In the data rows, the value 128 means zero.
Two rows play each game, the first against the second. How much does the first row win by? 15 is about a draw, 30 a big win and 0 a big loss. Wins can go round in a circle: one row can beat a second, the second a third and the third the first. Each row has two weighted sums of its numbers, A and B, taken from their middle values. A row wins by its A times the other's B, less its B times the other's A.
[110 133 100 118 166 159 122  72 131 125 126 109 115 185  92 166]
[106 135 126 139 155 158 139 159  88 146 122 132 141 127 109 119] 6
[144 121 107 127 129 115  87 124 156 143 143 148 117  93 134 124]
[132 121 127 136 145 120 110 138  92 156 119 136 139  89 150 129] 16
[162 111 167 145 134 139 112 150  95 114 140 153 160 133 142 157]
[ 87 148 116 100 111 180  93 153 150 186 121 121 140 169 136 226] 18
[153 126 138 139 164 125  63 141 113 149 162 174 108  85 137 101]
[156 145 124 106 117 122  92 102 150 132 168  91  99  70 100 130] 14
[172 106 153 162 144 115 128 135  81 116 143 158 124 100 142 107]
[112 112 193  97 174 109 173 157 157 120 115 127 120 149 118 151] 29
[ 92 106 178 140 193 108 135  99 103 189 149 166 149 145 130 144]
[ 84 109 153 126 163 154 149 138 122 152 140 194 162 154 190 115] 22
[113 128 108 104 163 104 167 127 173 119 100 105 113 171 116 116]
[103 111 153 110 123 145 105 181  67 132 131 158  97 111 168 137] 13
[193 136 123 147 123 113  93  76 146 105 122 168 155 167 138 140]
[116 133 115 110 123 127 164 100 161 150 146 111 157 176 103 124] 14
[153 120 135 115 133 141 135  74 178 130 135 104 167 155 112 110]
[114 138 113 132 117 116 153 140  74 136 119 105  87  96 146  76] 20
[149 128 155 129 134 134 157 173 135  97 114 103 143 138 135 123]
[ 88 120 136 116 105 137 124 190 106 104 114  74 183 111 124  81] 14
[117 119 109 127 111 184 242 122  94 131 143 138 110 156 158  81]
[136 157 112 124 117 189 187 145 148 106 113 120 154 200 153 124] 8
[114 122  91 112  78 148 149 163 129 125  91 102 152 154 130 163]
[ 68 125 131 109 147 130 125 139 135 139 135  95 108 126 122 132] 13
[ 94 127 125 104 116 157 140 153 168 140 104 132 156 169 103 202]
[ 98 117  89 132 143 129 104 137 136 142 111 122 103 173  91 104] 12
[ 65 153  74 115 127 139 136 165 140 187 149 117 108 120 109 148]
[ 87 150 147  71 169  86 175 108 145  92 107 113 111 143 113 150] 17
[169 128 146 143 173 168 155  52 186  80 101 115 201 182  62 130]
[132 119 111 150 142 148 136 130 140 108 114 111 102 184  97 116] 10
[ 92 123 130 121  92 156 161 146  72 149 126 165 122 142 141 120]
[ 92 140 120 116  98 178 167 175 128 133  94 100 157 167 137 161] 16
[165 141 142 106 106 146 128 162 176 128 142 162 173 152 160 160]
[130 145 119 130 140 114  85 104 143 148 161  97 133  78 118  87] 17
[116 127 140 128  99 159 140 148  97 142 127 128 137 138 121 126]
[148 127 165 122 112 129 137 153 123 132 150 181 171 126 198 124] 15
[126  99 139 142 130 114 215 171  77 127 115 123  87 141 140 101]
[141 131 133 130  90 146 141 177  86 127 133 106 166 107 143  89] 13
[134 143 141  86 116  97 111 106 141 147 137 112 150 128 113 171]
[ 97 145 127  86 151 101 148 101 168 106  88  65 159 180 117 134] 12
[142 131 145 150 158  87 128  61 147  86 130 128 104 153 108 123]
[114 137 141 128  94 114 137 120 112  74 109 126 131 131 153  53] 13
[195 119 173 154 164 106 153  87  91  79 122 158  92 127 139  63]
[150 144  90 129 148 113 142  78 160 132 103  85 118 128  85  92] 19
[142 153 117 135 110 140  93 109 150  93 127 197 148 142 169 152]
[157 134 148 147 138  90  79  70 157 127 149 124 109 100 111 106] 16
[143 135 134 135 116 134 129 117 160 132 124  78 124 170  93  84]
[103 134 154 152 182  69 114  50 135 110 147 142 121 130  97 118] 10
[140 127 182 149 184 139 161 141  83  83  98 133 104 161 150 142]
[135 136 124 150 124 110 119 106 123 116 109  50 127 134  66 126] 10
[ 84 122 163 101 102 117 122 168  98 126 128 192 147 126 167 124]
[146 139 116 125 118 118 125 112 168 117 119 105 142 163  85 120] 17
[182 146 143 109 161  78 176 126 125  83  99 142 118 113 154 136]
[126 118 106 161 119 145 142 115 130 147 127 102 126 142 104  79] 15
[194 125 165 122 118 166  73 162 126  83 154 149 130  93 177 142]
[116 136 137 137 117 100  97 140 173 133 137  90 146 109 110 114] 17
[146 126 141 153 104 147 142 103 152  99 110 108 197 162 129  95]
[ 43 123  83  67 107 152 176 181 145 160 126 114 115 151 148 175] 14
[162 135 124 152 143  93 114  72 114 152 130 145 107 100 126 131]
[145 126 139 157 177 147  79 118 105 118 108 157 143 127 127 109] 21
[161 137 123 115 145  70  88 121 112 137 152 107  96  46 140  97]
[119 129  79 120 166 131 141 127 172 143 106  87 152 137  91 132] 14
[103 144 102 113 127 153 107 145 133 164 137 125 115 130  90 146]
[129 131  96 123 163 131 114 141 134 163 128 134  97 127 101 121] 12
[ 90 130 121 142 107 146 148 134 150 187 163 119 151 132 111 111]
[135 122  93 132  73 119 201 162 122  98 107 125 114 124 141 101] 15
[ 83 116 132 117 107  99 154 174 107 136 155 162 176 113 176 154]
[151 135 113 157 142 185 132  95 105 120 107  99 118 149  92 129] 15
[151 135 107 148 112 141 111 136 118 145 117  90 166 127 101 111]
[131 114 147 128 141 100 109 120 128 166 166  97 113  94 118 114] 14
[123 125 193 102 135  68 155 131 132  85  93  80 140 132 114  94]
[ 95 136 149  80  79 114 128 188 148 146 136  92 163 109 171 124] 18
[129 127  82 138 151 136 126 111 158 138 124 113  89 135 105 108]
[162 166 101 115 134 141 143 116 157 131 117 142 110 142 114 189] 15
[133 108 109 128 185  96  81 104 153 171 140 123  59  69 134 117]
[147 118 175 140 192 153 121 157  96  97 100 123 157 131 128 151] 16
[120 139 128 142 116 124 124 133 157 164 129  82 139 125 117  87]
[158 140 106 131 109 109  92 121 173 143 143  94  92  65 132  90] 17
[ 62 121 135 118 135 114 180 145 122 155 147 117  92 162 130  94]
[151 118 181 145 155  35  65 173  53  85 103 119  66  71 141 127] 5
[ 99 123 145 117 151  79 122  76 102 134 133 191 107 133 115 114]
[140 108 155 139 152 113 121 155 138 110 114 135 136 110 147 129] 10
[141 135 176 111 114  89  92 129 103  79 115  83 132 114 104  83]
[122 129 159 101 135 132 140 125 184 138 142 114 118 138 122 143] 15
[102 119 147 146  85 112 122 135 209 184 154 139 156 140 143  93]
[131 145 127 139 187  63 101  63 108 107 111 133  69  95  90 129] 12
[163 134 154 129 175 123 136  97 113  74 121 135 112  99 152 173]
[136 112 143  90  66  83  92 152 149  94 143 156 152  63 203 144] 5
[ 82 100 164 105  68 100  86 143 111 115 145 179 137 110 201 166]
[ 61 126 125 103  74 117 111 165 146 181 141 153 159 149 142 123] 7
[124 137 102 140 124 138 127  93 167 165 129 136  85 114  96 107]
[149 113 148 119 148 132 188 134 105  78  79 125 149 146 134 129] 15
[164 125 126 163 131 148  78 121  78 137 153 150 113  74 159 107]
[154 133 133 114 125 130 135 104  89  80 122 157  86 104 184 142] 4
[141 130 123 129 195 132  98 134 164 118 122  88 101 119 113 133]
[105 145 100  95  77 135 117 137 143 165 132 161 166 158 139 189] 17
[136 126 119 137 135 147  99 105 139 143 131  99 104 136  71 114]
[137 120  95 129  49 149 178 153  58 107  97 113 104 108 131  94] 19
[157 135 129 165 168 121 101  75 120  92 130 194  74 112 118 138]
[111 137  91 137 116 197  63 154 122 164 172 152  95  89 141 169] 11
[ 96 123 123 118 164 123 124 122 168 130 124 100  88 114 124 130]
[117 139 193 101 158  40  88 125 136 120 115 130 116 102 168 118] 14
[147 149 172 107 128  90 136 101 191 139 176  89 131 114 124 130]
[125 136 158 137 134  92 107 102 134 126 144 112 146 140 110 111] 15
[131 102 149 132 132 114 103 149 112 152 149 100 132  33 146 141]
[136 111 160 112 114 108 111 132  81 132 126 121 116 113 116 112] 16
[169 122 153 106 109 100 139 124 131  89 159 147 122  98 175 120]
[108 128 122 118 132 123 148 186 172 154 160  88 145  80 142  91] 18
[117 115 145 151 110 119 157 112 102 112 128 118 147 116 125  88]
[134 137 147 134 128 118  86 156 124 123  96  72  95 131 119 116] 17
[160 157  82 111 190 142 117  75 161  95 115 134  69 135  97 147]
[101 138 175  90 140 148 152 117 183 143 165 112 169 154 115 147] 15
[ 73 118 148 120 166 169  44 156 166 175 181 122 140 124  91 127]
[ 86 136 119 103 168 149 173 121 146 120 109 122 138 162 139 142] 27
[100 135  78 126 139 148 109 139 154 173 125  71 113 138 102  87]
[ 79 101 102 147 140 107 138  85  97 180 147 187  84 112 130 209] 17
[171 139 139 145 122 128 118 110 114  91 104 120 114 170 122  69]
[104 122 123  99  84 150 122 122  82 125 104 204 115 144 170 176] 22
[139 137 116 125 125 141 164 140 145 131 125 124 144 116 119 169]
[ 78 111 124 145 103 172 144 198 148 146 142 128 193 122 154 120] 17
[ 84 116 157  80 102 127 172 142 128 109 142 149 147 113 200 143]
[ 80 134 118  77  77 162 152 170  97 164 135 133 166 122 175 179] 11
[146 137 213 141 204  97 114  92 158  49  92 160 105 184 136 132]
[127 137 132 159 155 102 238 101  71 112  86 170 145 170 178  80] 11
[ 87 118 161 140 187  65 119 119 126 142 126 143  91  96 115 142]
[ 76 113 104 130 141 107 227 101 117 157 110 162 107 206 117 105] 27
[139  99 178 125 119 120 153 150 101 121 138 139 181 106 185 102]
[150 117 159 131 107 121  99 128  91  99 127 158 180  94 151 151] 18
[161 134 123 144 121 168  94 163 145 128 140  71 171 107  87  87]
[155 111 104 159 141 129 117 158 138 146 126 124 118 139 114 123] 12
[152 139 148  93 155 133 144 150 116  96  97 104 168 131 126 170]
[ 57 108 130 135  98 144 159 140  52  97 118 143 105  98 142 119] 17
[121 128 105 124  75 169 114 175 139 130 108  86 147 159  76 161]
[144 163 122 116  90 126  93 119 120 146 144  76 102  87  81  93] 16
[123 146  98 136 133 109 149 102 144 176 124 115  86 130 115 145]
[121 112 109 133 150 143 173 101 181 131 113 160 132 176 136 151] 15
[165 122 135 139 110 104 136 153 142 110 131 127 144 107 126  56]
[141 131 125 140 112 146 144 132 117 113 107 148 129 162 148 152] 14
[139 100 147 137 129 121 126 144 116 123 132 157 141  76 156 100]
[127 129 140  89  98 106 170 150 118 100 108 140 131 118 193 161] 6
[152 156 119 116 128 135 109  99 132  71 125 151 148 141 139 172]
[102 129  94  96 126 168 148 115 164 133  93 149 123 176 132 206] 7
[132 124 159 111 120 119 139 130 124 112 135 178 137  89 186 173]
[133 111 135 164 173 125 108  78 115 134 133 180 127 134 100 112] 23
[149 123  94 121  39 129 144 169 115 209 175 173 153  97 197 124]
[125 117 136 131 115 131 137 151 172 141 144  74 179 134 127 135] 17
[162 150 149 154 170  94 116  75 170  83 101 142  97 148 105  93]
[120 128  86 135 130 104  74 113 156 153 142 132 126 107 146 124] 14
[102 111 137 125 140 133 133 124 100 145 106 105 141 160 104 170]
[141 122 135 113 115 101 120  87 166 132 157  59 132  59 108  86] 14
[192 137 112 153 106 172 146 109 104 123 124 152 124 137 129 106]
[105  97 141 126  93 140 123 182  69 126 108 140 132 114 160 114] 15
[ 96 139  94 122 132 196 179 117 121 172 124 150 145 180  81 196]
[118 134 143 111 126 135 186 142 124  87  97 104  97 178 108 107] 17
[138 149 117 162 155 180 102  91 110 112  92 190  93 177 101 117]
[138 140  93 154 126 174 143  99 129 117 114 121 108 159  82 132] 16
[115 110 109 122 121 162 164 182 111 165 138 140  93 110 156 101]
[143 143 121  98 160 132 159 142 123  89 103  84 121  94 138 147] 17
[213 140 137 171 178 119 100  97  73  91 117 153 146 116 120 103]
[100 123  82 119  55 182  62 164 143 192 167 137 132  87 123 190] 5
[150 131 135 145 123 131 121 122  85 119 149 167 154 105 148 118]
[104 151 115  99 149 136 128 151 170 127 134  64 120 115 145 138] 8
[127 147 170  83 126  61 105  96 158  95 153 104 111  88 126 134]
[123 123 115 109 130 188 195 171 144 129 104 123 138 227 124 158] 1
[101 122 122 135 125  89 122 121 127 135 141 152  82 114 121 100]
[127  99 148 117  94 143 125 155 101 122 132 181 161 119 175 166] 12
[108 117 144 127 138  44 120 119  77 117 103 115  71 120 134 148]
[ 85 107 177 118 130 115 180 131 149 126 120 121 132 158 102 130] 19
[127 132 116 113 100 128 145 163 155 126 146 119 134 109 151 141]
[171 137 192 130 172  45 100 109 136  75 110 126 126 104 131 110] 22
[152 151 115 125 115 102 197  94  93  92 115 102  98 122 144  77]
[141 131 111 107 119 158 118 121 117 157 127 179 111 161 163 191] 8
[154 135 111 148 139 162 147 132 146 135 146 133 154 160 128 116]
[128 133 143 133  95 160 131 177  94  96 101 115 145 148 146  77] 16
[ 93 120 118 133 110 128 143 186 128 187 137 111 129 103 147 128]
[ 80  98 167 112 122  87 169 129 118 173 159 154 108  96 156 121] 13
[ 77 108 164 147 155  78  88 121  61 168 121 137  77 104 118 140]
[127 126 181 118  91 122 132 115 164 140 173 154 167 161 134  97] 24
[144 124 157 159 146  95 119 119 125 102  98 139 138 166 114 117]
[191 145 116 148 142 157 203 122 114 102 101 110 186 184 125 135] 15
[107 155  87 133  93 196  95 186 125 199 158  95 174 117 136 155]
[100 122 178 113 156 108 157 128 124 132 119 104 137 113 134 106] 15
[155 136 160 149 168 117 104 111 201  75 116  87 123 145  75  84]
[111 140 143 120 148  93 112  92 147 126 109 123 111 125  92 155] 15
[174 143 112 144 163 146 105 118 137 133 120 119 126 127 138 126]
[109 123 104 148 119 186 138 185 117 167 124 127 151 125 140 106] 14
[105 132  95 100  95 139 165 186 103 142 129 119 120 112 144 166]
[107 144 139 136 180  59 128 125  84 118 117  89  47  73 127 127] 24
[ 92 119 109 132  99 147 158 169 116 193 158 195 147 157 160 171]
[ 84 112 159 152 132 150 182 159 144 122  93 125 149 184 102 114] 20
[152 106 139 131 130 148 121 135 112 135 113 138 140 131 135  72]
[138 117 117 131 114 161 110 144  87 138 146 162 147 130 132 103] 13
[125 107 119 138 168  79 106 130 127 138 133 166 127  72 144 128]
[166 114 132 147 101  73  71 144 112  90 138 166 150  52 181 120] 1
[144 132 117 134 114 127 162 130  87 165 145 111 118  79 165 117]
[173 112 142 144  80 137 116  89 166 124 161 161 159 140 116  90] 10
[113 139 100 115  79 144 205 170  89 148 127  63 136 103 132 131]
[141 128  96 145 109 100 110  91 150 171 170 143 119 128 124 102] 15
[164 133 122 147 118 146 181  61 107 120 131 155 165 122 183  87]
[125 168 106 113 104  96 165 100 172  78 117 110 108 172 129 146] 15
[155 120 170 103 186  60 131  96 136  94  96 100  74  95 111 142]
[123 120 123 111  99 140 108 112  95  90 113 101 161 115 104 132] 14
[ 71 119  77 111  99 176 165 145 118 177 160 164 156 147 158 167]
[113  96 150 115 106 172  86 176  72 134 165 161 177 103 188 137] 19
[ 99 114 194 123 173  90 148 115 112 140 129 159  78 124 138 142]
[ 80 117 115 126 141 162 156 112 147 153 125 165 108 189  91 138] 23
[151 119 170 127 140 102 100 163 145 100 132 168 145 114 184 144]
[146 135 104 136 118 127 160 128 159 150 146 154  80 115 114  83] 19
[108 120 114 157 118 195 135 120 143 148 117 143 163 211  89 132]
[140 150 113 131 113 139 162 144 154 133 139 102 125  94 159 161] 16
[124 120 124 142 131 120 143  81 146 108 116  78 134 157  86 115]
[162 115 200 136 132 105 146 110 190 124 175  86 156 115 110  76] 14
[124 130 116 124 169 108 116 100 162 126 130 115 139 146 111 119]
[161 138 180 136 149  73  89 103 174  87 129  82 132  97 121  89] 15
[ 88 143  71 116 132  98 228 112 171 169  97 111  91 159 123 121]
[118 149  94 100  73 161 141 123 134 185 160 138 212 121 159 184] 24
[107 159 117  83 139 114 121 132 134 125 106 121 115 115 174 192]
[ 99 113 150  93 125  47  90 150 139 138 151 139 133  61 138 150] 27
[185 136 155 127 103 132  96 174  61  64 113 116  84 123 166  65]
[108 127  90 125  55 144 133 185 123 142 151  94 142 100 153 126] 15
[ 97 137 130  95 176 113 159  94 158  92 111 113 129 188 102 113]
[ 81 114 116 140  95 104 141 131 180 204 150 129 163 120 127 121] 16
[ 71 113 124 111 123 122 159 124 140 190 137 125 107 151 119 144]
[135 133 113 111  76 177 130 122 128 145 163 164  91 107 175 130] 23
[178 142  79 131  85 117 122 124 155 117 133 104 110  84 138  91]
[123 125 125 136 128 138 112  88 175 137 148 122 174 143  84 117] 10
[153 148 128 120 154 147 179  50 178 130 122  86 181 155  95 133]
[ 85 139 141 133 136 132 148 102 129 111 106  81 134 157 102 138] 17
[ 90 131 108 122 122 164 136 143 124 147 117 136 177 171 136 192]
[142 163  90 128 114 137 133  85 136 101 113 137  88 168  86 139] 14
[125 106 151 126 153  95 109 112 138 144 145 139 142 115 110 157]
[105 135 132 147 183 157 154  78 128 126 131 172 149 214 127 101] 23
[128 128  87 151  89 144  84 155  94 160 125 137 146 111 134 173]
[149 124 141 157 153  96  94  64 145  91 119 157 144 143 122 163] 15
[ 86 121 148  91  93  81 104 118 115 136 128 144 163  97 183 164]
[ 38  91 106 107 125 149 137 155 155 186 136 128 147 134 116 122] 5
[209 144 109 162 168 102 151  82 116  48  79 130  83 134 124 104]
[124 135 108 128 181 136 126 112 138 113 123 131  84 140 121 181] 15
[118 127 154 119 183  59  85  98  93 115 120 104 123 111 126 152]
[122 146 132 127 100 145 112 134 164 129 140 147 154 189 119 123] 18
[124 155 113 158 134 156 189  98 141 115 105 112 134 199 101 118]
[164 115 146 133 119 114 151 141 104  96 125 135 129 110 167 100] 15
[150 141 161 126 169 128  93 138 148  96  97 136 147 174 124 177]
[177 134 121 133 190 107  94 130 177 115 124 115 121  75 118 126] 10
[153 131 135 175 143 134 128 106 130 101  96 158  89 175 102  81]
[102 112 131 130 129  83  56 173 110 101 121 113  61 135 111  84] 8
[ 89 146 140 111 103 156 138 137 148  55 125 124 172 182 151 168]
[164 123 127 164 163 113  71 106 134 142 121 122 142 102 116 107] 20
[ 31 100  88  95 132 146 140 166 135 187 108 170 105 149 125 210]
[122 126 112 108 134 170 117 143 115 125 115 167 172 138 148 137] 16
